Rows are one point carried round by a steady rotation, each followed by how many steps it has turned.
The counts run from 0 to 695.
[ 84 160 125 168 151 118  72  92 171 124 126 131 160 154 110 138 148 102
 115 158  97 127 111 121 120 141 122 130 138  83 151 159 169 107 126 115
  82  65  93 136 127 125 109 143 121  93 152  80 121 119 140 126 153 131
 128 122  79 118 104  85  84]	577
[ 91 121 145 128 145 135  65  93 122 109 127 139 115 147  89 105 138  97
 150 160 118 136 126  99 114 153 134 121 146 110 157 133 157 117 138  93
  94  63  90 151 120 151 110 170 138 121 125  99  90 134  80 168 113 126
 107 175 125  97 112 101 118]	662
[ 72 159 126 106 142 118  51  82 171 128 129 140 128 162 106 117 126  86
 137 157 106 126 118  97  85 163 124 130 145 105 146 148 164 122 117 100
  81  81 118 154 120 100 134 168 139 110 147 113 111 102 131 129 117 127
 126 144 105 124 108 107  91]	145
[ 87 144 136 142 124 129  44  91 150 122 117 122 138 163 118 123 131  91
 168 139 124 144 143 120 116 158 138 140 116  91 168 144 152 137 119 124
  78  67  99 135 121 143  98 142 114  91 141  80 128 122 131 122 109 128
 131 155 102 135  82  82  84]	673
[ 91 156 128 155 160 150  89  88 176 108  95 130 133 157  94 150 148  90
 112 158 142 140 102 110 104 126 148 120 135 114 152 112 166 114 120  73
 124  98 138 152 136 119 104 177 110  99 146  89  99 136 157 161 155 124
 140 158 109 138  81  91 109]	52
[ 83 123 128 135 129  96  69  86 137 120 128 144 129 153 113 136 134  89
 133 154 151 131 100  77 141 143 150 123 168  95 176 107 148 121 130 107
  78  74 125 144 130 121 133 165 122 123 102  98 126 114 127 169 109 124
 127 154 108 153  71  85  83]	38
[ 71 145 132 159 159 111 112  95 162 124 107 164 123 140 102 149 126  85
 103 169 112 152 116  96  88 143 147 144 142 118 174 131 172 124 122  75
  99  88 134 167 109 111  98 163 123 114 116  81 142  93 127 155 145 131
 111 169  89 108  93 108 114]	650
[100 145 127 175 147 135  95 102 194 108 105 137 147 156  89 133 132  89
 130 136  98 145  82 111 131 142 151 123 149 102 162  99 163 138 114  89
 111  73 119 125 113 147  93 137 110 102 150  94 118 130 141 143 104 117
 126 173 125 163  84  75 119]	169
[ 86 134 119 150 164 125  99  80 144  89  95 128 147 110  79 152 169  63
 115 181 152 132 119 113 119 130 113 120 122  95 155  92 145  99 128 113
 114  98 130 125 132 103 107 154 110 118 112  86 110 134 106 141 164 107
 120 170  77 116 115 107 127]	289
[ 72 132 114 125 171  92  84  96 144 109 125 142 141 130  71 121 131  61
 126 174  83 125  99 103 117 142 108 125 146  78 133 104 156 119 137 118
  78  69  97 111 117 116 136 136 127 134 127 121 108 113  78 125 114 113
 116 154  89 126 122 108 128]	419
[ 90 133 127 117 163 124  77  84 133 119 108 155 128 128  79 139 163  71
 112 179 159 112 102 100  99 140 138 132 139 126 153  95 160 118 142 135
 114 101 129 134 122 104 125 189 128 131 115 104 106 115 109 147 152 123
 143 167  94 104  99  91 139]	665
[ 90 144 107 131 162  91  58  98 142 109 109 121 171 158 110 147 133  87
 132 176 113 126 102 114 156 132 142 118 148  60 160 127 127 107 122 100
  85  69 127 111 118 143 121 163 109 118 124  97 123 113 118 146 145 129
 111 166 119 163 113  93 103]	581
[109 137 117 148 163 133  55  81 162  95 106 109 163 131  86 125 157  71
 152 133 133 124  95 115 146 131 112 125 136  61 156 118 129 122 136 125
  86  85 114  99 119 128 103 138  98 119 154  71 121 143 125 123 124 123
 117 150 103 166 106 104  92]	283
[ 96 152 129 172 170 123  81  96 205 104 130 147 152 153 120 172 133  87
 142 150 115 130 118 130 117 145 158 139 125  99 192 103 154 120 124 123
  98 101 127 131 102 123  96 155 114 109 135  79 124 137 143 125 104 137
 130 153 114 133  92  92 106]	112
[ 91 125 125 115 135 105  60  74 129 108 101 120 142 126  76 117 146  56
 162 150 142 126 123 111 132 154 114 136 125  83 149 110 126 136 141 153
  83  77 108 101 118 127 110 133 100 131 123  88 120 116  93 116 109 109
 128 172  97 142 100  88 112]	435
[ 84 135 124 142 152 148  91  89 125  87  86 109 148 123  78 133 164  69
 140 156 148 136 125 123 128 128 112 115 118  88 157 102 134  98 123  99
 109  87 112 136 138 122 105 149 104 110 123  80 103 147  94 149 157 105
 106 167  92 117 110 119 111]	288
[ 79 136 142 127 165 130  73 101 169 117 125 174 130 135 106 141 147  83
 128 176 144 117  99  92  81 141 156 129 141 137 164  94 166 132 122 122
 103  77 145 148 125  94 137 182 137 115 123 111 106  96 119 133 123 119
 139 158  95 109 101 107 113]	554
[ 49 142 126 139 145 140  86  85 141  91  96 139 120 130  71 105 148  67
 168 132 120 148 119 109  76 145 124 126 122  99 150 108 166 139 125 108
  89  92  95 163 131 121 115 153 112 106 121 101 104 137 108 133 137 112
 120 148 100  97 112 104 106]	85
[ 88 124 118 133 188 117  69  87 153 101 108 155 135 119  71 114 142  74
 118 168 134 137  73  87 118 119 138 112 146  93 150  76 148 126 151 104
 102  85 127 117 120 119 126 150 128 147 128 108 114 115  87 129 105 112
 106 173 119 150 119 110 126]	362
[ 79 140 114 106 148 102  70 100 139 125  98 129 140 178  83 132 117  96
 127 162 128 134  86 104 120 136 123 128 152  94 150 132 138 134 117  98
  94  86 149 118 117 116 135 181 104 104 137 112 122  95 125 156 139 135
 134 182 115 160  86  79 103]	261
[107 127 124 132 148 117  74  88 153 101 108 127 115 160  79 129 119  76
 145 157 128 152 119 112 116 144 148 127 124 112 155  81 157 144 126 116
 124  94 120 125 111 147  97 160 109 114 139  92 108 144 112 152 100 131
 139 196 137 149  84  50 136]	265
[ 95 122 148 158 139 122  97  92 175 100 112 155 133 150  94 144 136  80
 153 124 136 150 112 123 109 153 151 148 134 108 194 102 152 153 130 123
  99 102 125 139 100 131  94 156 103 112 115  73 125 128 124 152  97 119
 126 183 119 123  79  83 118]	320
[ 78 165 114 136 148 114  73  88 171 140 109 128 163 163 107 143 114  77
 115 174  92 105 100  91 122 140 125 131 153  98 137 137 160 106 114 103
  94  56 122 130 127 111 127 156 132 120 146 120 112  92 142 132 138 115
 140 135  98 142  88 114 100]	464
[111 133 120 135 159 134  51  79 159  95 123 107 156 144  90 141 157  76
 147 142 155 117 102 118 137 123 114 124 128  77 163 111 130 113 155 131
 101 108 107 109 129 121 106 153 102 116 157  66 111 162 121 126 115 125
 136 145 106 155  88  97  92]	395
[ 89 142 113 151 153 108  90  80 156 120  84 105 138 157  92 152 117  95
 122 147 135 153 121 118 117 121 123 146 109  95 182 119 150 120 142  97
 112 112 116 122 124 121  68 144  94 113 149  45 133 126 123 131 123 130
 130 165 102 131  71  93 103]	355
[113 120 149 149 156 154 102  90 163 114 126 145 115 135  59 131 156  75
 127 157 112 133  93 101  87 142 115 117 143 132 147  96 173 132 145 104
 118  76  99 135 125 118 101 146 131 107 166  87 105 155 110 149 111 121
 132 179  85 121  83  86 127]	214
[ 88 122 123 110 166 131  51  99 131 104 113 118 130 134  63 110 172  82
 140 167 144 144  98  92 102 131 103 109 133  86 126 116 151 131 124 101
  89  74 115 129 141 101 135 152 119  95 155 107 114 134 109 117 144 124
 117 157  78 139 116 101  94]	328
[ 93 158 117 152 159 138  70 105 161 117  88 124 131 157 103 144 138 105
 110 168 143 139 108 104 110 125 163 129 123 125 146 100 161 119 119  89
 132  79 131 148 145 140  92 170 123  90 144  96 106 131 143 135 149 129
 152 159 118 142  73  75 109]	108
[ 95 148 135 154 158 136  62  91 174 115 107 139 128 148  90 122 149 107
 132 132 148 163 101 123  92 132 131 131 118 107 166 136 159 155 131 104
 100 105 122 141 119 113  99 162 110  90 168  54 136 120 133 123 132 143
 125 161  93 128  93  78  99]	203
[ 91 129 135 161 152 144  74  88 145 117 123 148 138 123 117 158 172  82
 131 159 138 122 129  98  96 145 138 132 127 111 170 132 161 123 131 112
  89  80 105 155 133 109 106 154 128 100 112  77 123 121 144 139 153 122
 126 145  67  93  88 120  84]	162
[110 137 145 164 148 143  88  92 172  91 130 137 125 138  98 126 136  68
 122 180 112 137 129  95 132 154 128 112 143 118 156 100 169 104 123  80
 124  60 120 150 123 138  85 150 134 125 139  84 110 137 108 160 105 109
 101 184 121 132 104 100 131]	174
[ 80 115 137 154 144 152  82 110 137  90 107 120 146 138  91 132 160  90
 162 150 118 132 114 115 126 127 131 119 132  92 177 101 134 111 139  98
  93  54  90 130 138 143 106 140 119 106 118  84  90 152  91 146 122 114
 107 167 105 118  97 122  85]	399
[116 130 150 161 151 115  87  91 175 113 120 159 138 155  92 134 139  78
 143 141 109 150 107 128 116 158 157 134 135 107 170 117 161 158 122 116
 103  90 115 134  88 147  98 165 109 113 141  81 121 131 123 154 113 136
 120 191 130 134 100  64 138]	376
[ 83 138 110 152 153 117 103  89 163  93  81 135 127 132  61 111 131  70
 115 156 131 149  90 111 133 121 125 118 135  99 144  77 158 126 124  94
 118  86 122 129 127 141  99 139 110 133 130 101 105 136  95 139 115  97
 114 180 128 147 103  77 145]	529
[ 74 126 107 115 164 127  75  91 128 120  80 120 118 129  69 114 127  78
 125 164 127 139  96  65  93 118 123 127 132 105 138 109 149 127 148  80
 104  83 107 142 137 108 104 145 125 133 146  99 113 103 102 135 126 116
 120 168  92 131  73 142 104]	479
[ 95 115 134 127 172 122  73  91 137  90  92 138 142 118  76 123 163  75
 152 153 159 144 112 126 109 135 121 135 120  93 171 107 130 133 139 124
 101 103 127 119 114 117 101 165  98 123 119  71 119 121  82 133 137 123
 106 194 103 116 121 105 125]	81
[101 125 125 114 155 105  54  97 150 119 106 135 131 156  98 128 128  89
 133 158 151 157  87  95 123 133 143 119 150  91 156 117 144 146 116  88
  92  99 155 138 118 118 134 179 108 112 135  93 138 102 126 145 126 134
 116 180 121 168  96  88 100]	205
[ 88 139 130 131 130 115  44  96 153 138 121 134 142 165 117 128 117  87
 147 148 109 124 117  90 116 160 147 137 141  97 148 141 155 143 113 120
  81  58 118 132 119 128 118 150 129 109 138 110 125  94 136 126 103 126
 136 155 107 157  79  91  93]	672
[ 77 133 111 119 168  99  92  95 147 105 103 143 136 140  57 124 124  68
 111 175 107 127  74  94 123 129 112 116 148  92 130  84 146 115 135 103
 102  86 119 114 123 119 130 153 119 143 139 122 104 122  88 138 113 109
 123 173 117 144 110  89 143]	418
